In the rows, zero is written as 128.
The rows of T fall into several groups, and each row is roughly a mix of its group's hidden directions.
T, 83 rows:
[[ 75 154 111 125 124 163  86 148 128  89 156 106 116 129 113 162 182 149
  141 152 139]
 [159 130 108  84  89  93 117 115 164 180 159 150 126 129 143 136  81  97
  110 136 137]
 [ 93 141 140 170 128 152 136 161  73  89 135 109 144 157 123 112 168 165
  159 145 123]
 [157 133  95 102  71 121 143 137 152 119 161 152 111 157  79 139 107  80
  143 105 138]
 [ 85 135 141 154 190 128 118 128 137 136 106 118 142 108 182 142 155 171
  110 168 139]
 [130 128 148 117  82  83 105 163 102 174 137 132 113 118 157 102  84 122
  140 171 101]
 [123  99 122 143 169  95 161 137 154 158 110 152 156 116 186 127  97 134
   93 167 139]
 [121  98 128 160  82 129 154 211 115 105 123 150 104 142  98 112 127 110
  145 122 111]
 [124 155 137 137  93 111  76 162  86 139 139 109 110 128 118 117 131 185
  154 167  95]
 [103 136 106 100  90 171 106 161 119  78 162 121 112 144  75 145 159 111
  146 129 127]
 [150 148 108 101 132  96 126 121 117 166 158 138 161 154 155 116  60 147
  108 173 133]
 [ 93 170 103 123 108 155  72 142 138 112 171 111 111 141 111 166 167 160
  133 140 145]
 [109  96 173 147 157 112 130 100 117 150  86 110 132  75 187 110 145 122
  128 137 113]
 [109  77 149 164 155 103 172 165 127 125  80 144 130  97 163 110 124 116
  127 159 112]
 [120 147 106 128 116 176 123 143 145  80 144 128 109 155  67 156 170 126
  135  87 144]
 [133 128  82 114 101 152 141 168 138  78 154 145 115 158  60 145 118 109
  133 119 135]
 [129 156  94  73 134 138 103  94 149 149 180 128 156 147 146 151  98 121
   94 144 159]
 [150 122 163 162 177  98 149  95 123 167  82 129 142 112 173 104 109 152
  115 118 122]
 [145  91 158 155 147  86 167 136 128 168  85 148 138 109 175  98  99 122
  117 138 113]
 [ 82 140 135 115 134 180 103 151 107  72 130 105 116 128  96 141 186 131
  147 138 121]
 [154  84 139 138  98  75 169 147 132 159 108 155 124 112 149 102  88  88
  137 140 110]
 [171 111 148 135 139  71 147 118 136 179  90 147 125 107 155 104  77 129
  120 135 108]
 [139 114 164 126 168 113 137 109 111 179 104 129 163 119 191  97 103 145
   96 141 120]
 [ 85  95 140 125 195 162 153 133 118  93 100 122 160 110 156 125 155 125
  107 156 130]
 [100 118  72 132 116 111 133 166 169 127 169 149 140 134 149 163 114 130
  107 180 157]
 [185 143 130 136 111  72 136  74 160 176 116 139 113 122 131 128 100 120
  141  98 131]
 [135  98 134 140 166  91 162 119 150 168 104 148 155 111 188 119  95 125
   98 153 134]
 [163  98 133 158 151  99 179 124 154 169 102 161 152 136 162 113  97 130
   96 106 138]
 [108 117 164 161 138  87 117 135 109 137  83 111 102  76 158 114 135 141
  158 166  96]
 [131 150 107 121  88 149  89 162 135  98 143 126  85 137  58 150 152 145
  145 111 117]
 [126  90 138 112 119  85 139 117 124 166 127 132 145  92 189 109  88  92
  121 169 119]
 [ 82 156 120 136 145 149  78 116 120  90 133  90 108 101 118 158 174 163
  149 151 128]
 [126 104 155 129 201 127 159  83 131 133  81 124 159 101 169 117 138 127
  111 133 128]
 [143 172 127  64 108 161  83  90 106 135 172 109 139 156 105 128 125 125
  126 112 132]
 [109 142  77  95 111 151 122 125 158  78 168 128 119 139  84 169 142  96
  138 135 152]
 [128 135 104 106 169 164 157  87 167 113 142 138 155 152 127 151 129  97
   95  93 173]
 [133 102 166 184 106 111 145 181  98 132  87 135 102 119 124  95 134 141
  151 114  95]
 [135 126  88 155 143 137 159 104 181  85 122 138 116 130  88 167 158 119
  135  90 157]
 [119 120 143 115 124  87 114 147 114 179 133 132 139 112 188 108  82 131
  113 186 115]
 [155 115 161 142 161  88 149  82 130 175  90 129 142 104 178 105 103 127
  119 123 122]
 [ 75 149 133 143 148 164  99 137 112  81 126  98 117 119 118 148 191 156
  149 144 129]
 [130 152 131 109 177 157 103  79 125 153 143 111 170 142 161 132 130 171
   85 119 148]
 [137 154 112 109 115 161  96 118 171 114 138 130  93 135  75 166 164 126
  122  76 142]
 [121 152 126  84 107 184 103 123 101  87 156 109 126 154  74 130 156 114
  143 105 126]
 [142 138 116  71  72 159 104 147 123 114 164 133 112 151  73 131 126  94
  134 108 120]
 [ 88 127 141 156 190 161 112 127 112 113 110 104 149 114 159 133 164 182
  104 141 132]
 [133 156 108 122  86 156 107 130 128  90 154 118  98 149  61 147 156 123
  158  92 131]
 [126 100 170 165 153  94 143 140 108 160  79 129 131  97 178  97 118 145
  125 147 103]
 [123 121  90  93  65 120 130 155 133 130 189 143 138 151 126 135 101  86
  131 157 141]
 [166 141 135  95  61 131 124 139 107 138 152 138 113 162  84 106 107  94
  149  95 114]
 [168  92 125 130 124  81 174 112 143 166 115 154 145 119 157 108  73  97
  115 128 127]
 [123 134 159 178 182 103 135  89 123 150  86 112 136 102 177 119 138 166
  130 130 128]
 [126  94 168 186 144 121 178 139 116 114  73 133 122 115 136 103 159 119
  151 102 115]
 [106 142 152 163 144 158 122 117  91  79 103  95 112 120 100 123 180 148
  166 106 115]
 [ 90 132  93 103  99 174 104 149 125  76 174 114 122 136  93 155 157 111
  135 136 140]
 [171 105 145 127 149  95 163 118 136 178 100 154 147 128 159 100  73 120
   98 119 122]
 [123 143 153 139  82 125  99 147  92 107 118 107  80 114  87 117 153 127
  183 122  94]
 [103  99 137 134 171 122 169 109 103 128 123 122 178 120 191 105 105 110
  115 164 137]
 [110 175 116 135 132 160  71 104 121 108 151  93 115 131 105 155 168 179
  136 114 138]
 [ 99 149 134 143 117 164 105 125 100  73 131  95 106 126  88 138 184 138
  169 114 122]
 [105 122 159 110 130 168 124 119  91  75 107 101 115 112  94 118 178 101
  165 117 105]
 [162 116 141 135 159  96 150 123 143 185 105 154 148 131 170 109  77 142
   88 127 129]
 [ 80 116 138 169 182 148 146 152 112  80  96 116 136 115 138 131 169 156
  134 154 126]
 [143 129 142 165 164  82 139  90 143 178 103 129 142 109 187 121 106 156
  114 133 137]
 [162 102 153 140 153  86 165  94 130 170  91 140 145 109 169 100  89 115
  118 121 120]
 [163 138 101  99  78 123 120 133 180 144 152 155  99 145  87 153 119  97
  122  91 140]
 [118 128  91 121 134 109 123 158 172 163 157 155 145 139 165 153  98 147
   83 171 154]
 [186 147 126 106  73 112 113 100 130 165 151 134 114 147 101 117  92 113
  132  79 124]
 [176 101 145  97  94 121 157 109 110 130 116 137 124 128  98  95  98  70
  144  91 105]
 [ 98 151  96 114 151 159 131 136  92  93 173 115 173 168 131 128 113 151
  120 171 148]
 [121 133  92  85 149 127 142  74 172  91 138 127 130 112 110 166 137  78
  139 143 152]
 [117 129 147 127 197 144 139  66 142 142 108 116 159 114 177 131 140 126
   98 112 152]
 [147 130 155 136 180  97 139  89 123 173  96 127 153 115 181 107  96 151
  108 140 125]
 [ 72 107 113 131 119 176 139 150 109  62 151 112 137 129 116 138 171  98
  143 136 140]
 [112 157 123  70  98 176  75 152 127 116 165 122 113 148  91 146 153 124
  121 127 127]
 [105 114  92  81 118 148 138 110 152 118 180 133 156 135 148 149 115  69
  106 140 164]
 [140 123  90  88 124 119 156 115 151 142 169 151 162 154 145 133  75  86
  101 142 158]
 [ 97 140 101 126 110 168 107 168 104  67 154 113 116 144  76 142 154 145
  146 140 124]
 [137 114 150 169 168 146 159 127 137  96  68 132 106 116  94 125 161 133
  135  77 120]
 [101 152  73 132 145 125 105 101 179 104 154 118 118 112 124 186 145 143
  126 150 163]
 [ 90  90 165 155 117 113 138 136  90 133 116 109 140  94 187 101 150 113
  151 162 111]
 [133 155 127 131 154 172 118 101 163 108 116 125 110 140  89 158 176 138
  118  65 149]
 [119 140 128 124 145 160 126  90 129  69 111 105 110 116  78 146 183 116
  162 100 127]]

Here is one row of each group, with its name. Which group are the others in?
[134  98  97 154 162 141 189 124 177  95 111 154 142 136 113 150 143 110
 110  98 157]
(39)
[100 136 156 170 185 158 138 121  91  94  95 104 143 129 136 116 168 170
 137 123 125]
(89)
[ 90 172 134 150 157 137  78 113 135 135 134 101 122 119 156 156 171 186
 126 145 143]
(112)

[ 82 127  79 120 120 139 117 177 157 106 170 139 134 137 131 167 139 133
 113 179 151]
(112)
[134 144 109 114  62 139 106 116 118  97 165 111 101 135  76 139 147 101
 170 102 126]
(112)
[109 127  76 124 163 155 146 109 178  83 145 134 142 133 111 175 151 119
 110 125 168]
(39)
[157  86 155 147 121  83 171 125 147 163  86 152 119 103 154 106 107  90
 130 113 114]
(89)
[134 158 104  69 112 163  98 117 123 140 188 126 156 170 121 136 109 128
  98 125 148]
(39)
[144 164 118  72  81 153  76 137 136 148 172 130 112 155  94 141 124 125
 116 109 130]
(112)
[ 88 142 132 125 167 182 122  87 136 105 142 105 151 133 148 149 183 124
 115 105 163]
(89)
